Each named turn below is shown by a few rows before and after it. Which turns, in which order, take the first row of each later pair to the second? The first pair is answered.
U (before -> after):
[-10  10 -18  23  26  23  -1   7 -22  -9 -12 -13 -13 -16]  ->  [  4  19 -19  -4   5  -1   4  14   0 -27 -23  24 -19 -18]
[ 14  -5   8   7  20  -9 -18  -9  -4  31   8   4  16  -6]  ->  [  3   0  -6 -21   5  -1 -21  18  -2  23  18   4  10 -17]
[-10  15  17   0 -18 -19  -2   9   3 -37 -30  23 -19   8]  ->  [-25   5  22  38  12   5  -5  -4 -21 -13 -19 -22 -10  16]
[ 15 -13  -7  38  23  27   7 -18  -8 -17  -3  -6  -5  19]  ->  [  0  -4 -27 -12  -8  34   5  22  -3 -34  11   2 -19  -1]
E (before -> after):
[  7   6  10  -5 -11 -27  -4 -14  25   0 -11  18  -3  -3]  ->  [  6  -1   2   9  -5 -21   7 -21  23 -11 -15  13  -2   9]
[-19  11  16 -38 -26 -16 -13   8   3  17  13   5  10 -20]  ->  [-32   5   2 -26 -27 -21  18 -19  16  -3   2  -7  17   5]
[-12   2  10  -3   8  12 -18  -5 -11  29  25  -6  -1 -21]  ->  [-24   3  10 -15  -3  -2 -11 -17   0  29  22  -5   5 -15]
W (before -> after):
[12 -1  1 15 10  5  0 -4 -3 -1 -5 -4 -1  2]  ->  [12  0 -7 10  7 12 -2  7 -5 -4 -3 -3 -2 -3]
[-30   2 -34 -25 -13   0  38   6  30 -14  31 -17  15  19]  ->  [-19  -2  -8   2   3 -27  39 -35  39   1  14  -8  25  35]
[-13   9   1 -17   9  16 -38  24 -27  13  19 -11  -2 -18]  ->  [-24   7  14  -7  14   0 -28  -7 -23  28  15 -24   6  -6]
[ -3   4  18  -2  11 -13 -13  -8  -6  19   7 -33  10 -11]  ->  [ 20   7  25  12  19 -15 -19  -9  -3  15   1 -10   5 -10]
Z (before -> after):
[ 24   3  -5  13   4   7 -10  19  -2  -7  -9  21  -7  -2]  ->  [ 27   2   6  18  10   4 -14  10  -3   4  -8  20  -4   1]
[-16 -20  -5  -9 -21 -25  18 -55  39  28  -9 -22  17  36]  ->  [-26 -20 -14 -15 -29 -22  21 -49  38  26  -5 -28  17  31]
[ 23  -6 -16  40  23  29   3  20 -18 -17   0  -4  -7   2]  ->  [ 25  -7  -6  45  29  24  -3  13 -17  -5  -2  -4  -5   2]
[ 44 -13 -14   1   6  30  -8  15 -17   1 -28   8 -26  16]  ->  [ 45 -13  -1  10  13  25 -15   4 -20  12 -30   6 -21  17]
H (before -> after):
[-18   2  23 -18 -15 -20   5 -12   1  14  -3   1   9   5]  ->  [  4   2  31   3  -3 -17  -4 -14   0  16 -10  12   7   8]
[ -9  -1 -17  -6  24  13  -3   1   9  -3 -14 -13  11 -10]  ->  [-13   1 -18  -7  24  10   2  -4  11  -3 -16 -11  10  -3]
[ -8  10  13 -27  -9  -8 -18  22 -17  31   4  -1  10 -28]  ->  [-23   9  12 -36 -17 -27  -3  -3  -6  28  -2  -5  16 -12]
[ 29  17  12  11  11  -3 -20 -57  -3 -19 -26  14  21  16]  ->  [ 44  18   9   8  22  33 -44 -10 -24 -18  -7  14   6 -11]
Pairs:
Between the rows of a pair lie two turns.
[-15  -3  -3   8 -20 -27  -8 -29   0   6  -8  -5   7  20]  ->  [ 12   2   9  15 -15 -27 -24 -19  -3   8  -9  15   3  13] | W Z
[-14   6  21 -31  -3 -44   1  -2  -3  25   3  -4   1  -9]  ->  [ 20  -2  24  20  22 -36   8 -27  -1   7 -17   9   0  11] | E H
[ -6  -1  -1 -16  12 -28  -4 -24  20  -2 -11  16  13  11]  ->  [ 13  -3 -16   1  23  -2   0  -1  14 -28 -15  28   4  11] | E W
[-33   3 -19   1 -12   1  36 -33  17 -12 -12 -24  25  28]  ->  [  9   1 -14  35  24  55  -8  23 -22   1   7 -18   9  -4] | E E
[ -5 -26  12  28  15  -1  -1 -26 -14  23 -13 -23  14   8]  ->  [ 30 -22  16  29  22  13 -22   5 -20  18 -10   4  -1 -10] | E W
[ 28  20 -25  -6 -20  11   2  35  10 -29 -22  32 -18 -13]  ->  [-38  15 -32 -30 -36  -6  22   4  13  -9 -11 -22   2   0] | H W
[  6  -1 -27   5   4  15  12  14   3 -26  -4   6  -9   4]  ->  [ -3  -2 -28   1   5  19  12  16  -1 -22   0  -5  -6   2] | Z W
[ -3  -1  10 -19  -4   4 -23  13  -6  -2  10   3  -3 -22]  ->  [-26  -5   9 -15  -8 -10  -5 -14   1   0   8 -13   9  -5] | W E
[ 46 -16 -27 -16  15  30   1  47  -6 -30   0  16 -23 -29]  ->  [ 34 -23 -23  10  31  47  -2  38 -20 -13   8 -13 -17 -26] | U U
[-17   9  -8 -39 -19  -2  -9  30   4   1  12   1  -7 -19]  ->  [-39  -3  -8  -5  -6 -13  17 -24   5   7   1 -30  11  13] | W E
[ 12  -6  11  23   6   6 -19   1  -2  13   0   7   7  -7]  ->  [ -2  -1  16   1 -10 -15 -15 -10   9  19  -3  10  13  -5] | E E
[-17  -1   5 -14   4  -7 -17   8  -7  24  12  -7   0 -16]  ->  [  4   3  10 -18  -3 -19 -15   6   7   8  -1  22  -7 -13] | U W
[ 11   5   5  -5   1   5 -17  20  -5   3   0  17  -9 -13]  ->  [ -8   3 -10 -15  -6   9  -6  22  -7  -6   7   1  -8 -13] | W Z
[ -3  10   1  10   6  25  -5  15 -24  -3  29   7   0   9]  ->  [-20  14  17  -9  -4   6  -8   2 -19  17  32   1   6   6] | E W
[-37   5 -10 -18 -19 -12  11 -11  14  10   9 -29  18   9]  ->  [-34   2  -4  -3 -13 -16  13 -23  13  13   5 -30  22  15] | U U
[-26  16 -23 -18 -13  32  20  19   2 -29   4  -5  22  -1]  ->  [ -6   9 -16  22   7  36  27  -3   0 -34  -6  -3  23  14] | H E
[-14 -10   0  22  15  -2  19 -27   8  -3  -2 -17  10  14]  ->  [ -2  -3   1   4   0 -19  21 -24  23 -16 -13   9   3  16] | U U
[-40  -6   8 -22  -4 -20  10 -15  -7  25  22 -31  19  13]  ->  [-18  -4   4 -23 -17 -42  25 -28  18  -4  -1   6  13  28] | Z U
[ -8   1  12 -20  -5  20   6 -17  -4  13  13 -19  10 -10]  ->  [ -5   5   7 -31 -16  10   9 -14   3   4   8  -8   9 -10] | H U
[  7  13 -15 -18  -4   5  21  26  12 -47   0  47 -27   5]  ->  [-13   2   6  19  14 -22  38 -44  15 -22 -16  18  -1  37] | W U
[-30  25   8 -57 -49 -25   9 -15  10 -10  -5  -6  15  -6]  ->  [-10   1 -22  30  -1  32  34 -18 -10 -48 -13 -33   7  26] | E E
[  2   3  23 -26 -11 -24 -10 -12   8  35   3  -3  12 -21]  ->  [  7  -2  15 -18 -14 -36   7 -29  18  15 -12   6  10  -5] | W E
[ 50  -4  13  60  33  33 -20  13 -19   4   0   8 -13   1]  ->  [ 15  -2  27  41  30  25 -33   9 -32  45  18 -26  -1 -10] | Z Z
[ 21   0  32  22   9   3 -34  14 -16  20  -2 -22  12  -6]  ->  [ 24  10  25 -21 -23 -29 -26  15   8  -1 -15  14   8  -9] | H U
[  5  -2 -18  -6 -11   5  -8   8   1 -11   5  20  -5  -8]  ->  [  9 -10  -3  23   9   1  -4 -20   0   4  -2   5   3   8] | E U
[  9   0   5  -7   1  -5 -16  14 -21  19  13  -8  -9 -18]  ->  [-12  -4  -1 -16 -13 -30   8 -16  -2   8   3 -13   0   1] | E E
[-27   0 -14  -2   2   9  16 -21  -9   0  -3 -25   6  29]  ->  [-17   5 -20 -23 -15  -1  20 -12   4 -23 -10  -1  -3  26] | Z U
[ 14 -12   2  21  15  20 -18   9 -12   8   2  -2   1   9]  ->  [  5  -3  -6 -27 -16  -3 -15  22   8  -4   3  19  -4  -1] | U E
[-15   3 -14 -21 -17   4  11   8  14 -19  -6  -5   0  -5]  ->  [ -1   3  -1   1  -8 -13  16 -17  20 -17 -20   8   6   7] | H Z
[ -8  14   1   1 -11  18 -21  45 -17  27   3 -10 -10  -5]  ->  [ 18  17  27   4 -15 -20 -20  12   4  27 -19  28  -5   5] | U Z
[ 40  21  25   2  -5 -20 -21  16  -1  -4 -12  43  -8 -22]  ->  [-34  20   7 -42 -26 -12  -9  23  -9  14  16 -17   3 -26] | H W
[-29  -6   6  17   3 -22  29 -50   6   7 -15 -23  20  25]  ->  [-52   0 -19 -36 -27 -13  28  -7   9  -7   4 -26  10   7] | Z U
[ -2  -5 -17 -26 -20  17 -15  29 -24  -5   4  -3 -12  -9]  ->  [-23 -12 -27  -8 -20   6  20 -11 -11 -21 -10 -18  -2  20] | H E
[-18   0   8 -52 -28 -32   0   0   9   8  -5  16   0 -15]  ->  [-24 -13  26   3  11 -20  -3 -34 -11  38  -3 -23  14   1] | W U
[-11  -6  -9  16  -4  11  17  -6  -5 -10   0 -24   4   8]  ->  [ 13   5  -8  -8 -19   0   7  15   7 -23  -4  13  -4  -4] | E U
[-25   0  12 -15  -3 -12  -5  -5  -8  18   9  -7   3  -2]  ->  [-25  -1  -8 -23 -12  -3   6  13  -4 -13   7   1  -6   1] | Z Z
[-31 -11 -49 -34 -17  24  17  37  -5 -34  14  -9 -14 -11]  ->  [-16 -15 -31  -7 -12 -17  43 -29  22 -47 -20  12   0  25] | H Z
[ -8   6   0 -19 -10   5  -3  11  -2  10   5  11   1  -5]  ->  [ -8   1   3 -12 -11  -7   9 -12   3   6  -5  11   7   7] | E W
[ 38  -1  -5  19   1 -12  13 -11  16 -22 -14  35  -5  10]  ->  [ 37   4 -16   0  -4   9  -3  29   3 -21   2  37 -13 -11] | Z W
[  5  18 -41 -25 -26  -3  31   4  12 -53  -1   5 -17   4]  ->  [ 41   8 -24  37  15  13  23 -15  -2 -45 -10   7 -15  15] | U W
[ 12   5 -10 -18 -12 -11  18  26  14 -26   1  24 -12 -10]  ->  [ 28  -5  -4  32  23  12  10  16  -6 -16  -1  11 -11  -4] | U W
[  2 -16   8   1  12 -22  19 -23   3  -2 -17   1  -1   7]  ->  [ 21 -15  10  16  28   4   3  -3 -11   4  -8   1  -6  -4] | E E
[ 15  11  -1   1 -10   5   3   8   8 -12 -10   8  10 -11]  ->  [ -3  11  -5  -2 -16  -3  11  -5  11 -10  -8  -5  14  -3] | W H
[ 19  -5 -15 -10   3  14   4  35  -9  -1  13  11  -9 -18]  ->  [ 38  -4   9   3   7 -12   1   4   2   9  -2  30  -2  -7] | U E
[-19   4  -1 -15  -6  24   9  -3 -12  16   8 -27  11  -3]  ->  [ 10   2  15  14   9   9   9 -28  -6  17 -12  -7  15  11] | H H
[ 33  -9  27  57  31  11 -12  -4 -23  17  17  -2   1 -27]  ->  [-40   0  -1 -23 -17   1   2  20 -16  18  42 -37   4 -42] | U W
[-14   0  -4 -13 -17 -28  24 -30  21 -19 -16   8   6  20]  ->  [ -5  -9   7  37  22   0  13 -35  -6   1 -10 -18   9  22] | U H
[  6  -5  -2  32  10 -10  16 -27   5  -1  -7 -14   7  16]  ->  [ 15   1 -24  10  -1  19  10  25   0 -27   5  -1 -13  -2] | W W
[ 10   9 -12   5 -15  -5  16  -7  16 -25 -11  21  -3   7]  ->  [-12   2 -11  24   5  25   5  -2 -11   5   8 -26   0   1] | Z U
[ 12 -13 -27 -29 -11  19 -15  51  -5  -1  14   3 -27 -24]  ->  [-40 -22 -26 -22 -10   2  11   1  -5  21  15 -51  -3   4] | W E
[  0  11  24   3  10  -6 -27   9 -17  23  19   4   2  -9]  ->  [  5  12  26  -7  -3 -26 -23  -1  -2  18  10  21   3  -6] | E W
[ 27   0   2  -2  -9  -2   5  -8   8 -12 -15  28 -12   2]  ->  [-21  -3 -14 -24 -20   3  15  -6   2  -3   3 -13  -5   0] | W W
[  9   2  -3 -34 -16 -14  -5  -2  -2 -37 -27  22 -16   6]  ->  [ -6 -13  -1  21  19  15   0 -25 -26 -22 -19 -27  -7  22] | E U
[-18   0   0  -9   4 -37  18 -23   8   1  -2   3  -3   1]  ->  [-26  -6 -20  -6   8  -6  22   5  -6 -14   8 -14 -12  -4] | E U
[ 26  -1 -22   8  11  36  12  24  14 -46   0  16 -29   3]  ->  [ 38  -9  10  48  37  24   2 -13   6 -10  -6   7 -17  14] | U Z
[ -5 -15   6  -3  -2  21  -9  15 -27  16  19  -3  18 -29]  ->  [ 13 -10  10 -15 -21 -17  10 -14   5  -9  -7  36  20 -10] | U E
[-29   4 -17 -21 -36 -33  33 -15  23 -19   4 -12   7   1]  ->  [ 47   4  16  37   5 -26   4 -19  14 -11 -12  33  -1   1] | W H
[-14  -8  19  -5  -7 -10   5 -17  18  13 -15  -4   6  14]  ->  [ 15  -8  11  19   7   8   3  -4  14  -7 -21  18  -5  12] | E W
[-10 -12  -6  30  11  46  -9 -10 -32   7   6 -47  -1   8]  ->  [ -6  -4   0   3   1  46 -31  19 -35  19  18 -34  -5 -17] | Z E
[  2  -6 -15   5   0  25  -6  21  -4 -14   7   3 -12 -12]  ->  [ -7  -5 -21  -3 -10  12  12   7   7 -28   0   3  -9  -1] | H Z
[ -1   1 -12  11  -2 -25  -8  -5  -4 -14 -13  15   8   5]  ->  [ -8   2 -23   2  -2  -7 -15  20 -13 -15  -1   6   4  -8] | H W
[  8   7  -1  -7   5   9   2 -30  -9  15  13 -14   9  -2]  ->  [  2  10 -15 -24 -12   4  13 -23   0  -4   9  -5   7   0] | U E
[  5 -12  -3  66   3   7  12 -19   9   6   9 -30 -12   1]  ->  [ 12  -2   8  34  -7  17 -22  23  -3  27  26 -21 -21 -32] | H E
